(in the rows, 128 means zero)
Rotation paths and how fast each direction turns (degrees per step)
Each turn is a multiple of 5 degrees from 10 to 175, or 0.
Each row of a path follows its step; steps can be skipped.
Path 1:
step 0: [122 132 127 140 132 130 123 135 121 118 119 142 124 120 137 131 138 132
 123 129 129 131 126 123 128 123 132 135]
step 1: [126 133 119 132 124 120 132 125 139 131 128 137 124 121 120 134 127 130
 117 129 123 140 136 132 125 121 125 122]
step 2: [134 131 129 128 129 122 128 125 140 131 139 119 123 123 119 129 121 123
 135 133 132 118 120 133 125 118 135 125]
step 3: [143 126 131 125 117 132 125 134 123 130 128 122 127 127 134 124 131 131
 147 130 136 130 127 129 127 126 122 137]
step 4: [126 125 128 132 131 136 128 140 122 114 125 127 117 134 135 123 131 129
 122 129 121 128 141 128 126 125 121 136]
step 5: [124 122 121 128 134 114 135 126 133 127 131 132 133 140 121 123 123 125
 122 126 119 134 136 131 119 131 120 122]
step 6: [121 132 130 124 133 122 129 125 141 127 129 123 138 129 127 127 124 118
 137 127 135 114 122 123 121 136 131 126]
step 7: [123 128 138 117 115 137 129 135 124 137 119 127 129 127 129 130 128 130
 138 128 138 130 131 121 132 137 127 128]
step 8: [121 119 137 128 132 136 128 134 120 125 126 121 119 131 133 133 130 135
 113 134 120 131 128 122 136 129 131 122]
step 9: [133 124 121 133 132 120 133 121 123 126 128 128 141 137 127 131 127 128
 115 126 127 139 116 136 129 130 131 123]
step 10: [131 139 122 127 128 133 124 123 136 127 128 129 137 121 128 132 136 113
 126 117 131 120 120 130 127 130 136 133]
Directions:
[126 131 130 126 129 127 132 129 124 128 127 126 130 126 128 128 129 130
 126 124 128 129 126 126 127 131 130 125]  35
[130 130 124 126 128 124 128 130 131 124 127 129 131 129 126 128 127 128
 127 130 126 127 129 130 132 129 130 125]  90
[124 127 129 131 125 128 127 130 131 128 127 126 128 126 127 133 125 132
 131 128 127 128 126 130 129 128 126 126]  65
Path 2:
step 0: [119 130 127 137 130 139 125 128 132 120 135 124 131 128 125 134 125 123
 127 123 132 124 123 131 126 137 126 122]
step 1: [129 136 126 133 136 125 116 138 138 129 126 127 128 126 127 130 131 128
 125 127 127 129 123 116 122 128 129 124]
step 2: [124 123 134 131 132 120 128 135 130 130 128 132 125 132 133 135 131 120
 133 131 123 123 122 130 130 136 139 122]
step 3: [126 133 135 136 128 129 128 126 126 126 124 122 120 127 135 132 135 117
 121 125 135 120 122 126 125 131 126 133]
step 4: [131 129 125 139 129 113 127 137 124 127 122 128 127 122 136 127 128 124
 127 132 127 131 128 122 130 121 122 127]
step 5: [128 124 119 135 123 121 138 129 119 124 133 128 125 130 135 131 129 126
 132 117 128 124 125 133 127 127 136 123]
step 6: [124 128 120 135 129 133 134 133 126 129 136 118 121 123 132 128 123 132
 118 125 131 124 128 123 123 130 119 129]
step 7: [129 122 119 133 131 120 126 137 131 131 125 119 136 125 124 123 119 131
 133 127 127 123 130 121 129 132 131 124]
step 8: [126 126 133 125 121 131 133 134 127 136 133 121 126 133 125 133 131 130
 132 117 124 119 124 120 130 133 136 125]
step 9: [128 131 134 129 128 134 130 131 127 136 122 114 129 125 133 137 122 129
 127 139 131 122 127 123 128 129 125 131]
step 10: [127 129 126 135 122 124 132 127 129 135 116 128 139 127 126 129 131 120
 136 128 133 126 130 121 134 122 131 124]
Directions:
[129 125 127 130 126 128 128 127 126 129 126 129 127 126 128 126 124 132
 125 125 127 130 123 128 131 130 128 130]  40
[132 129 127 129 128 127 127 132 130 129 124 130 130 127 129 127 126 130
 123 132 130 128 131 127 126 127 128 127]  130
